128 stands for zero in the data rows.
Each row below has a hidden score, from 0 to 30, with 15 about the middle. What is it? The score is a weighted sum of the row's numbers plus the product of two more (or one squared), each taken from its middle value.
array([147, 102, 118, 112, 144, 111, 175, 129,  68, 107, 121, 182,  91,  88,
        87, 146]) 12
array([116, 177,  96, 154, 125, 133,  91, 134, 109,  75, 120, 132, 102,  97,
       106, 141]) 16
array([ 81, 208,  98, 185,  88, 175,  89,  80, 165, 151,  97, 152, 228,  76,
        75, 157]) 25
array([107, 146, 147, 121, 120, 131, 189, 121, 134, 152, 121, 138, 162, 174,
       136,  89]) 19
array([100, 135, 113, 165,  83, 113, 106, 144, 106, 104, 145, 121, 149, 112,
       126, 171]) 16
array([189, 120, 145, 123, 118, 107, 143, 107, 108, 131, 127, 101, 109, 131,
       132, 119]) 8
array([104, 133, 128,  98, 120, 126, 120, 160, 135, 114, 103, 119, 132, 152,
       132, 141]) 16
array([ 87, 117, 103, 107, 158, 127, 105, 138, 169, 133, 164,  87, 122, 135,
       153, 116]) 17
array([126, 206, 138, 153,  99, 150,  89,  97, 120, 198,  55, 150,  77,  68,
        81, 207]) 11
array([119, 117, 106, 108, 122, 129, 122, 155, 143, 105, 110,  73, 104, 165,
       140, 106]) 17
array([144,  66, 159, 116, 166,  97, 134, 142, 174, 123, 181,  81, 117, 176,
       171, 146]) 21
array([118, 118, 118, 182, 139, 181,  34, 116, 166, 203,  97, 122, 102, 120,
        81,  91]) 27
array([126, 147, 108, 130, 135, 129, 105, 146, 121,  98,  98, 139, 111,  94,
       125, 167]) 14
array([143, 124, 135, 124, 124, 141, 142, 128, 160, 145, 101, 144, 158, 131,
       172,  84]) 15
array([ 98, 136, 119,  97, 121, 139, 101, 162, 144, 122,  97,  91, 118, 138,
       136, 125]) 17
array([103, 115, 135,  73, 107, 131, 163, 169, 112, 109, 136, 153,  92, 115,
       137, 151]) 20
array([185, 132,  64, 146, 107, 171,  97,  86, 228, 136, 154, 141, 206,  81,
       143, 161]) 10
array([143, 102, 183, 163,  94, 158, 152, 148, 139, 126, 138, 189, 129, 137,
       118, 166]) 17
array([100, 138, 108, 117, 140, 130, 138, 147,  69,  94, 139, 143, 140,  77,
       121, 127]) 13
array([ 68, 137, 126, 148, 110, 137, 121, 137, 100, 128, 209, 139, 132, 133,
        99, 128]) 20
array([ 90, 157, 127, 160, 113, 211,  88, 124, 185, 202, 134, 179, 162, 123,
        78,  93]) 22
array([156, 145, 162, 120, 114, 120, 149, 116, 108, 143, 146,  86, 112, 158,
       131, 101]) 11
array([139,  69, 126, 133,  87, 111, 152, 128, 123, 135, 111,  68,  71, 164,
       171, 112]) 16
array([140,  86, 157, 123, 157,  82, 122, 124, 147, 185,  88, 165, 108, 134,
       147, 155]) 15
array([131, 130, 128,  92, 125, 119, 128, 145, 142, 116, 104, 117, 133, 129,
       143, 134]) 14
array([100, 125,  91, 153, 110, 149,  77, 146, 142, 115,  82,  95, 111, 122,
       137, 124]) 16
array([ 85, 161, 151, 106, 131, 112, 140, 107, 103, 116, 165, 112, 126, 176,
       135,  88]) 15
array([102, 120, 133, 156, 111, 132, 177, 143,  83, 107, 186, 131, 131, 134,
       146, 128]) 23
array([ 76, 148, 130, 156,  75, 190,  88, 151, 178, 133,  80, 134, 119, 114,
       126, 136]) 17
array([132, 102,  74,  57, 163, 109, 120, 145, 126, 103, 106, 123, 100, 102,
       162, 125]) 11
array([124, 161,  57, 116, 126, 163,  78,  66, 177,  97, 135, 129, 209,  97,
        81, 142]) 9
array([109, 185, 117, 182,  52, 126,  72, 141,  85, 114, 113, 136, 104,  61,
        92, 235]) 10
array([134, 151, 158, 102, 132, 115, 152, 117,  90, 127, 140,  84, 125, 191,
       126,  94]) 13
array([122, 125, 131, 166, 110, 129, 100, 140, 146, 116,  77, 101, 110, 121,
       116, 116]) 29
array([150, 118, 185, 154, 101, 142, 133, 123,  96, 147, 112, 194, 117,  99,
       126, 157]) 9
array([160, 141, 129,  87, 177, 133, 193,  92, 125,  88, 132,  99, 132, 210,
       156,  51]) 12
array([122, 136, 110, 160, 138, 112, 165, 136,  49,  99, 188, 104, 138, 130,
       118, 130]) 17
array([ 95, 135, 124, 129, 131, 134, 156, 148,  76,  94, 146, 167, 140,  89,
       104, 143]) 15
array([131, 110, 117,  81, 141, 129, 140, 145, 129, 120, 119, 122, 107, 172,
       138, 145]) 21
array([155, 157, 157, 137,  73, 121, 148, 120, 117, 124, 149,  96, 122, 149,
       129, 133]) 12
array([164, 105, 103, 145, 130, 114, 172, 150,  64,  94, 162, 126, 100, 117,
       110, 126]) 14
array([155, 124, 127, 174, 129, 119, 149, 133, 103, 100, 153, 157, 128, 117,
        85, 154]) 15
array([122, 144, 140, 103, 118, 134, 131, 142, 138, 129, 110, 129, 139, 117,
       141, 145]) 14
array([107, 137, 157, 142, 116, 148, 154, 133, 165, 150, 128, 136, 147, 123,
       163, 135]) 17
array([ 97, 116, 103, 102, 147, 108, 118, 118, 124, 133, 133, 133, 147, 121,
       134, 108]) 13
array([143, 117, 143, 164, 100, 149, 149, 129, 108, 102, 143, 169, 144, 110,
       115, 148]) 12
array([154, 114, 143, 113, 102, 107, 173, 128, 124, 124, 132, 105, 140, 146,
       169,  76]) 13
array([143,  88,  91,  96, 133,  97, 121, 126,  96,  84, 122, 103, 107, 126,
       169,  95]) 9
array([103, 116, 140, 112, 125, 170, 111, 132, 145, 204,  99, 139,  69, 138,
       125,  83]) 11
array([100, 142, 118, 133, 128, 152, 141, 149,  86, 101, 144, 129, 144,  81,
       121, 130]) 14
array([ 71, 171, 168, 186, 105, 186, 131, 159, 160, 152, 100, 128, 132, 173,
       110, 145]) 25
array([108, 142, 108, 127, 134, 113, 110, 135, 110, 129, 138, 133, 136, 127,
       119, 117]) 15
array([145, 175, 142, 111, 120, 112, 128, 112,  77, 122, 103, 124,  73,  99,
       114, 159]) 7
array([151, 125,  96, 111, 133, 135, 143, 145,  73,  95, 142, 114, 118,  91,
       131, 131]) 10
array([ 96, 210,  24, 135, 107, 129,  94,  64, 143, 103, 121, 141, 218,  56,
       110, 161]) 12
array([165,  89, 134,  83, 165,  84, 162, 131, 135, 108, 162, 117, 115, 156,
       147, 156]) 21
array([177,  90, 153, 124, 169,  94, 153, 114, 115, 111, 118, 110, 115, 132,
       136, 132]) 11
array([151, 119, 139, 106, 122,  97, 144, 121, 100, 140, 142,  95, 137, 145,
       147,  88]) 11
array([119, 134,  95, 106, 131, 120, 139, 153,  92,  99, 146, 111, 123,  92,
       129, 124]) 14
array([126, 167, 123, 129,  71, 100, 138, 118,  99,  93, 110, 130, 127,  88,
       113, 155]) 11
array([ 91, 134, 101, 127, 131, 134, 149, 140, 112, 135, 162, 102, 129, 152,
        97, 114]) 19
array([177, 130, 145, 119, 110, 124, 147, 117, 120, 134, 123, 124, 119, 105,
       141, 113]) 9
array([130, 146, 119, 140, 103, 155, 122, 141, 162, 124,  89, 127, 125,  84,
       148, 165]) 15
array([175, 159, 148,  96, 132, 133, 159, 122, 117, 117, 130, 115, 102, 131,
       135, 110]) 11
array([139, 153, 152,  69, 149,  81,  85, 151, 133, 162,  51, 212,   0,  77,
        61, 255]) 12
array([146, 123, 140, 154, 118, 147, 115, 128, 130, 115, 117, 208, 177, 107,
       125, 176]) 13
array([140, 155, 153,  99, 142, 153, 174, 121, 163, 136, 103, 147, 149, 140,
       166, 110]) 14
array([148, 130, 143, 102, 151, 100, 133, 120,  84, 115, 123, 105, 119, 128,
       121,  99]) 12
array([150,  67, 153, 136, 164, 124, 165, 139, 133, 122, 111, 135, 124, 185,
       130, 112]) 17
array([180, 176,  43, 162, 126, 133,  84,  69, 121, 119, 135, 102, 206, 129,
        87, 132]) 12
array([ 99, 118, 103, 101, 151, 136, 118, 138, 174, 126, 160, 104, 124, 123,
       163, 104]) 16
array([152, 140, 152, 102, 133,  89, 153, 121,  86, 130, 126,  98, 107, 168,
       126,  95]) 12
array([106, 148, 123, 130, 161, 109, 125, 143,  97, 121, 159, 124, 126, 133,
        39, 161]) 23
array([173, 137, 128,  69, 152, 109, 165, 107, 103, 112, 120, 106, 109, 143,
       146,  88]) 8
array([ 85, 174, 151, 174,  89, 196, 117, 164, 170, 142,  92, 120, 143, 131,
       133, 152]) 24
array([170, 116, 138, 101, 139, 108, 158, 129, 139,  94, 109, 105, 129, 130,
       158,  67]) 20
array([125, 156, 113, 131, 111, 149, 127, 118, 183, 169,  88, 187, 146, 117,
       163,  94]) 15
array([163,  90, 146, 129,  96,  90, 139, 104,  96, 134, 112, 127, 159, 125,
       140, 103]) 8
array([113, 162, 109, 106, 154, 111, 125, 137, 121, 114, 147, 115, 120, 142,
       121, 121]) 17
array([104, 134, 104, 177,  68, 134, 110, 138, 141, 123, 133, 140, 143,  81,
       163, 185]) 16
array([101, 137, 154, 203,  55, 154, 135, 144, 160, 162, 118, 158, 146, 142,
       138, 167]) 20
array([174,   7, 219, 208,  93,  74,  94, 112, 173, 185, 140, 164, 121,  87,
       128, 187]) 10
array([107,  93, 113, 159, 153, 114, 159, 141, 143,  88, 227, 105, 113, 160,
       150, 130]) 25
array([134,  98, 123, 127, 125, 162, 107, 154, 189, 119,  85, 117, 152, 190,
       137,  52]) 26
array([126, 160,  28,  76,  95, 147, 102,  92, 177, 147, 100,  70, 119, 144,
       106, 111]) 11
array([ 98, 132,  94, 104, 145, 133, 112, 153, 146, 108, 109, 138, 129, 155,
       147, 140]) 18
array([118, 122, 112, 102, 157, 123, 101, 161, 135, 112, 100, 134, 112, 144,
       124, 140]) 16
array([166, 107, 151, 150,  85, 130, 170, 134,  99, 138, 158, 151, 109, 147,
        94, 157]) 19
array([104, 121,  98, 122, 140, 119, 133, 142, 121, 104, 189,  98, 135, 145,
       112, 118]) 18
array([108, 139, 136, 125, 129, 133, 114, 139, 122, 149, 149, 110, 117, 138,
       120, 117]) 15
array([181, 127, 153, 115, 128, 106, 132, 112,  86, 119,  98, 142, 121, 106,
       126, 117]) 7
array([119, 157, 114, 125, 141, 130, 134, 128, 128, 129, 155, 100, 120, 163,
       124,  98]) 17
array([108, 124, 105, 125, 127, 108, 125, 129, 108, 130, 155, 112, 155, 142,
       122, 113]) 16
array([ 65, 151, 124, 143, 108, 123, 111, 125,  69,  98, 165, 138, 118,  83,
       107,  99]) 11
array([122, 108, 120, 153,  64, 134, 127, 143, 160, 144,  91, 143, 127,  88,
       146, 162]) 14
array([109, 167, 139, 156,  98, 144, 122, 130, 101, 136, 139, 125,  76, 134,
       108, 165]) 15
array([ 90, 149, 106, 106,  93, 161, 164, 146,  99, 122, 153, 125, 122,  76,
       128, 134]) 14
array([127, 110, 122, 111, 126, 104, 144, 127, 132,  99, 170,  59,  81, 149,
       159, 151]) 19
array([141, 113, 141, 160, 166, 177,  54, 110, 148, 198,  92, 136, 101, 118,
        80,  94]) 22
array([128, 120,  98, 102, 122, 116, 126, 145, 140, 114, 100,  68,  93, 164,
       136, 102]) 17
array([ 68, 137, 100, 120, 103, 145, 129, 134, 120, 115, 195, 149, 134,  93,
       131, 123]) 17
array([151, 124, 160,  98, 113, 111, 154, 141, 131, 131, 115, 167, 127, 100,
       145, 168]) 13
array([ 54, 159, 128, 204,  73, 188, 115, 156, 161, 137,  98, 116, 109, 126,
       125, 154]) 21
array([135,  99, 151, 118, 126, 115, 125, 121, 170, 129, 176,  40, 119, 184,
       174, 104]) 14
array([136, 133, 113, 102, 132, 114, 110, 147, 126, 112,  98,  92, 123, 143,
       130, 132]) 16
array([117, 143, 149, 105, 174, 124, 209, 135, 106, 103, 135, 135,  68, 183,
       152, 126]) 24
array([145, 137, 165,  66, 169, 114, 207, 117, 115, 114, 119, 131, 109, 165,
       175,  84]) 13
array([162, 129, 137, 179,  91, 147, 150, 123, 100, 128, 145, 162, 146, 106,
       107, 162]) 12
array([149, 132, 153,  99, 139, 109, 148, 122,  92, 127, 142,  93, 120, 172,
       135,  91]) 11
array([114, 122, 115, 122, 144, 128, 156, 139,  60,  92, 142, 117, 123, 132,
       113, 110]) 13
array([183, 169, 156, 102, 124, 143, 166, 116, 129, 118, 120, 118, 110, 109,
       136, 112]) 14
array([163,  82, 146,  84, 185,  78, 151, 126, 101, 103, 139, 128, 111, 144,
       128, 138]) 14
array([175, 103, 146, 124, 130,  90, 139, 118, 116, 120,  85, 157, 122,  81,
       128, 146]) 10
